In the data rows, 50 means zero.
Here are some rows, each followed by its group. Rows of different groups can look alike.
[55 39 53 53 42 45 50 48 58 59 45 40 44 54 58 46 49 58 49 43 54 37 49 52 50 50 57 45 51 58 43 51] v
[45 41 42 45 46 46 45 54 50 59 45 53 45 54 48 48 55 56 46 43 50 47 50 39 45 47 48 52 52 47 56 52] k
[57 60 52 45 61 55 62 42 50 48 46 50 48 52 39 50 41 62 57 48 60 55 43 43 56 48 48 59 48 51 49 41] r
[54 38 48 43 43 40 50 47 56 58 48 51 45 54 62 49 56 55 48 42 51 42 52 41 45 48 56 51 51 52 47 50] v
[44 47 44 43 49 44 48 51 45 55 44 55 53 50 45 48 55 54 46 45 49 44 49 40 48 45 48 48 49 55 50 49] k
[58 41 52 43 42 46 55 39 50 57 48 47 49 52 64 47 58 52 51 45 43 35 50 47 49 40 61 49 41 57 44 49] v
[49 59 52 52 49 53 38 55 43 51 58 46 47 34 55 50 42 28 49 72 40 58 77 50 50 51 41 50 42 57 53 46] x
[44 48 44 46 46 47 45 56 48 57 43 53 48 48 47 48 56 54 45 40 51 44 47 41 47 45 48 50 49 52 54 49] k
[59 42 46 61 48 50 44 54 69 56 48 64 38 60 55 44 46 58 52 49 45 44 42 56 57 53 45 49 55 52 50 49] z
[71 75 50 67 48 52 37 35 56 41 67 48 32 38 54 46 48 54 66 56 47 49 52 69 51 38 41 55 55 65 53 57] z
[47 57 59 39 55 47 54 40 46 40 50 48 60 65 35 48 46 58 57 45 56 34 49 44 53 41 53 58 55 41 50 50] r
[72 66 54 35 39 53 55 31 39 34 72 53 39 49 37 47 39 65 79 42 66 57 47 56 42 63 49 65 62 64 38 60] r
[44 46 43 45 47 47 48 52 47 55 46 56 47 50 44 46 56 53 46 43 51 43 46 42 44 44 46 49 49 52 52 52] k
[46 50 45 43 47 46 47 50 48 57 45 54 47 52 48 47 54 53 46 42 52 44 49 41 47 43 48 51 51 49 51 48] k
[53 63 59 46 65 47 72 44 50 42 49 46 59 54 41 50 36 54 73 51 64 40 49 44 70 42 49 44 57 35 36 44] r
[66 72 53 48 25 50 48 48 26 32 57 47 36 37 67 32 53 69 55 37 60 60 80 76 23 58 40 37 45 66 45 67] v
[67 84 86 58 63 71 84 39 46 21 49 27 54 58 52 51 19 71 65 60 86 44 50 71 73 49 53 45 64 35 40 51] r
[45 48 43 41 48 49 51 50 48 59 43 56 50 50 39 46 59 57 49 44 47 43 48 43 43 44 45 50 48 53 54 50] k
[55 66 48 52 50 48 36 50 45 54 55 42 36 35 48 44 56 39 58 65 51 52 66 54 44 44 48 54 41 57 53 56] x
[43 48 49 42 50 51 47 57 54 61 47 45 51 47 48 42 55 47 40 55 50 53 54 44 51 51 48 49 46 47 54 44] e
[44 47 42 42 50 47 53 50 44 54 44 51 51 51 36 44 59 54 51 45 49 44 45 44 45 44 46 47 51 55 49 53] k
[59 54 49 55 51 50 48 43 59 45 55 57 49 47 49 48 51 57 44 53 44 56 40 60 52 45 47 51 54 47 51 55] z
[47 67 66 27 54 49 87 68 56 31 32 57 54 76 39 62 15 59 37 47 69 54 41 54 76 64 59 57 63 32 41 37] r
[88 78 74 69 39 43 29 31 42 33 89 27 28 45 74 48 43 75 92 48 76 47 73 85 31 64 52 25 50 70 37 41] r
[65 37 52 68 47 67 59 43 55 45 55 34 41 37 57 50 44 57 57 55 52 34 37 64 48 44 54 39 63 72 46 50] z
[43 45 44 45 45 46 47 51 46 55 42 50 50 53 47 45 56 54 47 45 50 41 45 40 47 46 47 48 49 53 52 50] k
[51 35 49 40 38 38 44 54 55 56 38 52 44 62 65 54 44 57 45 45 48 42 53 44 53 57 55 54 44 55 48 46] v
[61 39 47 37 43 60 47 31 28 36 58 40 42 30 45 45 59 65 67 57 56 47 50 46 30 38 46 41 48 72 46 62] x
[62 61 37 51 41 46 36 58 44 40 64 31 35 26 69 59 43 47 62 45 65 55 66 57 31 68 58 40 49 72 51 52] x
[49 69 77 26 48 67 96 64 68 53 37 57 44 58 44 58 36 46 41 67 44 74 49 66 73 65 71 67 44 44 41 49] r
[36 42 56 50 54 55 52 63 50 59 44 61 67 43 52 43 51 20 36 78 21 54 63 50 59 47 39 45 35 42 57 45] e
[42 61 67 50 74 49 59 46 53 44 44 52 67 57 39 50 40 46 55 66 47 48 52 47 66 46 51 48 47 32 54 37] r
[43 49 49 52 50 59 53 56 52 52 50 54 43 49 43 49 55 50 47 53 44 57 49 46 48 43 43 50 39 58 49 48] e
[66 70 43 57 60 52 40 42 60 30 54 33 49 54 55 77 25 40 78 55 50 38 49 50 50 46 68 54 61 52 47 51] r
[37 45 58 51 61 49 46 57 61 70 45 55 59 45 53 45 51 35 36 66 34 60 60 49 53 52 49 49 43 44 57 40] e
[44 46 44 46 49 47 50 50 47 55 43 52 53 52 46 44 57 52 46 44 49 47 47 43 45 42 46 51 50 52 53 49] k
[42 43 43 43 49 47 45 54 51 58 44 57 49 53 47 46 55 55 47 42 49 49 50 41 47 44 46 52 48 48 54 50] k
[46 60 49 66 68 59 52 54 65 35 45 42 55 60 58 73 28 42 48 54 70 59 39 47 60 55 59 57 46 44 47 45] r
[49 36 23 42 55 54 46 61 59 51 37 50 66 53 51 65 56 38 46 39 49 38 44 39 45 43 70 57 50 51 53 53] m
[63 47 57 37 56 57 46 36 31 21 45 41 48 52 52 58 28 72 74 61 65 49 48 50 60 52 43 50 48 52 42 40] r
[47 44 31 65 54 50 43 60 56 41 40 46 53 45 68 66 42 32 40 40 59 56 39 44 57 55 63 52 53 54 61 58] m
[45 45 46 45 47 48 52 48 44 52 43 52 54 49 44 44 56 54 43 46 52 40 43 42 47 42 44 48 49 55 49 52] k
[62 45 55 53 45 45 48 36 51 44 57 55 49 56 51 50 58 58 49 47 45 49 40 60 46 53 53 53 57 46 48 62] v
[42 45 38 60 46 55 57 56 59 48 52 62 50 47 58 56 54 43 38 52 39 49 38 41 53 44 59 52 52 54 54 47] e
[50 63 59 45 61 52 56 46 57 44 51 46 51 60 34 51 38 58 52 62 65 47 44 44 54 49 49 45 49 44 40 40] r
[53 58 58 38 63 42 59 48 43 34 41 52 61 61 37 51 30 58 52 50 66 33 39 40 55 50 54 40 52 43 42 41] r
[73 59 39 56 36 45 39 58 41 42 72 25 29 13 66 50 41 51 76 54 48 44 69 70 24 67 56 32 45 70 48 44] z
[46 41 68 62 44 44 39 32 50 54 46 60 70 69 58 46 58 45 46 53 34 71 55 62 51 54 50 44 42 42 49 56] v
[45 45 44 47 45 43 46 54 49 56 46 54 46 50 50 47 55 57 46 44 52 50 50 38 50 46 48 52 50 49 54 48] k
[62 43 63 62 41 45 62 27 49 43 49 42 61 63 52 55 67 67 55 39 49 38 51 65 47 54 54 56 56 50 46 67] v
[47 46 45 38 47 48 53 47 41 55 44 56 53 51 40 43 56 56 46 46 52 42 46 40 43 43 43 42 49 56 47 52] k
[66 49 55 62 32 35 34 42 44 41 73 52 47 51 60 60 43 59 65 45 45 71 61 64 47 54 43 50 57 53 32 55] v
[44 51 44 50 42 47 57 69 58 60 47 64 43 57 54 42 48 56 39 40 51 52 45 50 53 53 54 55 55 44 61 54] z
[42 44 44 41 46 43 46 51 51 57 46 52 46 55 45 47 52 57 44 40 52 51 52 38 46 50 50 50 51 46 47 50] k
[44 44 34 52 54 47 49 49 50 48 44 51 53 47 53 55 51 45 45 44 55 45 43 42 48 50 54 47 51 55 56 57] m
[53 43 36 67 37 53 55 59 48 46 73 53 39 39 67 51 47 49 49 45 46 50 34 52 49 44 53 54 51 56 58 57] z
[65 69 54 49 63 43 52 49 37 41 68 39 57 50 42 59 44 47 73 55 63 53 50 50 50 45 47 43 62 52 41 44] r
[53 66 68 48 51 56 76 30 41 32 41 57 65 75 51 48 46 64 61 39 74 62 49 49 65 50 49 39 59 32 36 59] r
[54 56 48 43 46 43 44 53 41 57 54 49 48 46 47 48 55 53 54 46 55 54 52 44 44 49 44 50 52 56 47 47] x
[46 46 43 42 46 42 47 50 47 58 44 53 47 54 45 49 57 57 46 42 52 48 50 40 47 47 47 52 48 50 54 48] k
[48 55 45 56 65 51 46 43 53 37 56 39 62 55 39 61 45 40 54 50 56 38 52 49 49 41 54 49 61 42 54 48] r
[52 59 55 63 50 47 41 42 39 47 63 51 45 35 59 47 51 40 65 56 50 57 46 65 43 49 45 45 54 56 46 59] v
[58 48 40 56 41 54 30 49 44 50 66 39 36 38 56 63 55 38 51 42 63 54 59 54 33 52 53 57 62 60 50 55] x
[41 46 41 44 51 50 52 49 52 54 45 47 48 50 50 51 50 47 40 43 50 51 49 38 49 55 50 54 47 52 55 51] m
[46 45 45 43 48 49 49 48 43 54 40 53 56 46 42 43 60 52 48 43 47 40 42 43 47 43 45 50 43 56 50 54] k
[40 58 77 43 58 64 72 87 81 64 41 67 43 43 46 57 27 29 32 75 27 87 45 90 75 78 56 77 49 34 48 44] z
[41 44 39 47 45 47 52 56 49 55 51 54 40 50 51 56 56 45 40 38 51 43 45 39 50 48 50 54 53 50 53 47] m
[71 45 52 39 39 54 44 36 38 51 65 38 30 40 61 57 62 57 60 47 64 44 63 51 32 53 57 53 46 66 38 59] v
[44 43 45 47 47 44 45 52 46 56 43 54 47 52 47 46 56 55 46 43 51 46 50 39 48 47 48 49 49 52 52 47] k
[59 42 47 40 44 57 43 38 29 43 59 38 38 33 51 47 58 65 64 54 57 51 49 46 37 44 47 48 47 68 46 55] x
[38 55 47 50 68 62 54 50 64 48 45 33 47 51 59 59 29 41 34 46 62 52 45 39 60 65 55 60 43 44 54 50] r
[44 51 49 46 54 53 55 51 49 60 42 48 56 44 49 40 60 43 45 61 47 50 55 49 59 43 48 51 36 51 56 46] e
[61 59 50 42 49 43 47 52 31 52 59 47 56 39 45 46 57 56 62 46 58 53 51 46 41 46 43 44 55 66 42 49] x
[44 42 37 62 51 55 49 52 48 46 44 49 54 45 55 61 51 37 44 45 52 54 39 48 51 49 57 51 43 59 54 56] e
[46 46 45 50 47 46 47 49 56 62 50 55 41 52 49 51 48 52 54 42 41 43 47 45 44 48 48 49 56 51 45 51] z
[44 46 44 43 49 45 46 49 43 54 41 53 55 49 43 46 58 54 45 43 49 42 43 42 47 43 46 48 47 54 50 51] k
[47 48 45 66 42 55 60 54 59 48 51 49 58 48 64 54 64 42 36 59 36 54 38 52 63 54 59 52 51 47 58 42] v
[44 44 43 42 48 50 50 51 48 60 43 55 48 48 42 45 56 54 46 44 51 43 47 41 46 46 47 48 51 53 54 51] k
[49 44 50 49 40 44 39 44 43 45 41 54 53 55 46 46 58 55 43 36 49 44 44 49 45 45 46 50 54 53 48 55] v
[47 42 43 42 47 48 51 49 43 57 42 52 50 52 42 44 55 55 48 44 50 41 45 44 42 44 43 47 49 56 50 54] k
[57 67 78 49 68 37 72 25 40 13 53 42 76 83 42 67 40 65 74 52 63 40 43 46 70 53 64 59 61 14 43 49] r
[43 62 55 55 44 58 72 93 74 72 43 74 42 54 63 35 42 39 29 57 40 69 42 69 68 60 71 62 48 30 68 68] z
[46 44 38 54 48 53 44 53 47 53 51 50 49 48 44 51 55 41 47 42 47 47 44 49 39 44 49 46 55 58 59 54] m
[84 33 53 68 43 64 29 37 61 42 79 50 20 34 73 41 43 66 75 63 48 47 39 66 42 38 54 46 64 67 41 59] z
[55 55 62 39 56 55 35 58 42 59 62 38 41 21 51 54 52 34 56 64 59 54 72 58 34 62 53 62 39 53 43 53] x
[45 56 53 46 54 53 49 62 55 67 43 45 54 45 59 39 56 33 40 68 47 60 60 51 62 51 48 58 32 47 62 39] e
[58 43 47 46 46 47 54 43 40 52 52 45 50 52 46 53 58 55 55 47 53 38 62 49 40 42 47 49 46 57 44 56] v
[34 53 63 51 50 66 63 55 55 66 44 80 64 57 61 35 51 37 37 61 32 73 66 67 54 57 44 51 40 43 63 61] v
[54 53 29 50 48 52 40 56 48 43 42 41 54 42 52 61 55 40 55 42 51 40 50 45 41 40 62 57 47 63 56 53] x
[38 51 68 42 36 61 77 55 56 50 31 64 60 69 43 53 49 48 35 51 37 78 46 72 65 62 48 53 53 45 48 52] v
Which 2 groups are nearest to each row below, nearest first, going by the distance to the group's nearest row?
[75 92 52 37 37 42 36 50 34 36 78 21 28 10 53 41 50 65 75 54 58 47 84 68 18 59 43 33 44 80 50 43] >> z x
[98 70 60 81 38 51 17 65 79 52 93 33 02 21 87 35 30 60 81 52 48 43 61 88 35 60 57 38 68 71 43 39] >> z r
[44 46 45 42 46 46 48 47 45 56 43 52 51 51 38 45 57 54 48 47 51 44 47 41 43 47 45 45 50 55 48 50] >> k v
Which 2 groups are nearest to each row below, nearest first, going by the distance to the centre of the group?
[78 75 42 55 37 49 29 57 33 38 84 16 24 12 61 48 54 45 81 48 57 48 82 79 10 62 49 34 53 87 53 41] >> x z
[46 49 46 58 27 42 63 49 48 50 44 51 52 59 44 50 59 56 40 38 44 58 45 48 62 57 45 54 54 41 56 52] >> v k
[51 66 78 37 74 47 71 51 59 52 51 42 64 54 48 54 33 39 70 60 70 51 60 42 74 57 62 51 55 28 32 36] >> r e
Which 2 groups are nearest to each row below, nearest first, going by the average distance to the group's rows?
[73 79 63 37 59 42 46 45 34 37 71 32 31 17 45 50 34 50 83 67 70 66 72 60 36 69 48 55 41 62 29 40] >> x r
[68 39 38 79 56 58 40 50 72 35 62 56 43 47 69 67 45 37 44 59 35 61 24 72 59 64 70 50 62 43 53 48] >> m z
[46 48 47 50 46 53 50 53 49 55 46 56 49 49 44 50 58 52 47 45 45 50 50 45 44 44 45 47 39 55 47 48] >> k m
[75 52 66 80 67 55 44 49 87 43 65 57 31 62 64 49 24 59 68 61 50 36 30 63 70 45 62 48 79 34 40 39] >> z r
[65 41 55 59 44 45 36 41 54 43 55 57 40 58 54 45 49 55 44 43 44 55 37 63 53 50 47 51 60 53 47 56] >> k v
Group e spreads out most along one direction. Which 3 other groups' directions of most spread are closest to that one, closest first?
x v z
Which 3 groups are nearest to each row below, nearest first, going by the average distance to the group's rows?
[59 54 68 52 45 45 58 24 35 21 38 61 69 82 52 50 40 69 50 39 68 56 43 55 51 57 57 30 51 34 35 60] >> r k v
[45 43 52 48 44 47 48 43 42 49 46 55 54 52 47 42 59 61 51 37 50 51 40 48 49 42 42 41 48 51 51 57] >> k m v
Which 3 other groups have their centres nearest to the centre of group r, nearest first?
v z k
Group m spreads out most along one direction. Which 3 other groups' directions of most spread are closest to that one, closest first?
x e k
Which 3 other groups have their centres nearest to the centre of group m, nearest first?
k e v
Which 3 groups are nearest to each row below, nearest first, going by the distance to the centre of the group?
[61 56 63 45 32 41 49 46 39 46 60 51 54 64 55 57 51 59 54 37 60 73 47 60 47 64 51 47 67 53 39 55] >> v r z
[83 49 59 86 51 57 31 57 83 58 76 57 25 45 76 39 35 55 69 54 43 46 31 74 58 44 52 46 80 59 41 49] >> z v x
[47 39 60 69 40 42 53 41 56 52 50 48 64 55 52 46 62 43 50 60 20 66 48 61 64 59 46 50 39 40 47 44] >> e v z
Group x spreads out most along one direction. Which 3 other groups' directions of most spread are closest to that one, closest first?
e z k
Which 3 other groups have their centres nearest to the centre of group z, nearest first?
v e x
Which 3 groups are nearest to each row below, nearest first, going by the distance to the group's nearest row?
[56 68 65 59 55 62 69 51 63 51 41 38 53 66 38 53 20 63 47 57 71 40 47 54 70 54 45 48 53 38 53 43] >> r z v
[45 46 44 44 48 46 46 51 49 58 47 53 47 51 44 46 54 54 43 41 52 45 50 39 49 46 50 50 50 51 54 49] >> k m z
[45 47 45 45 48 48 50 51 48 55 42 50 49 48 46 47 60 54 45 45 49 41 46 43 48 42 44 51 45 54 55 48] >> k m e
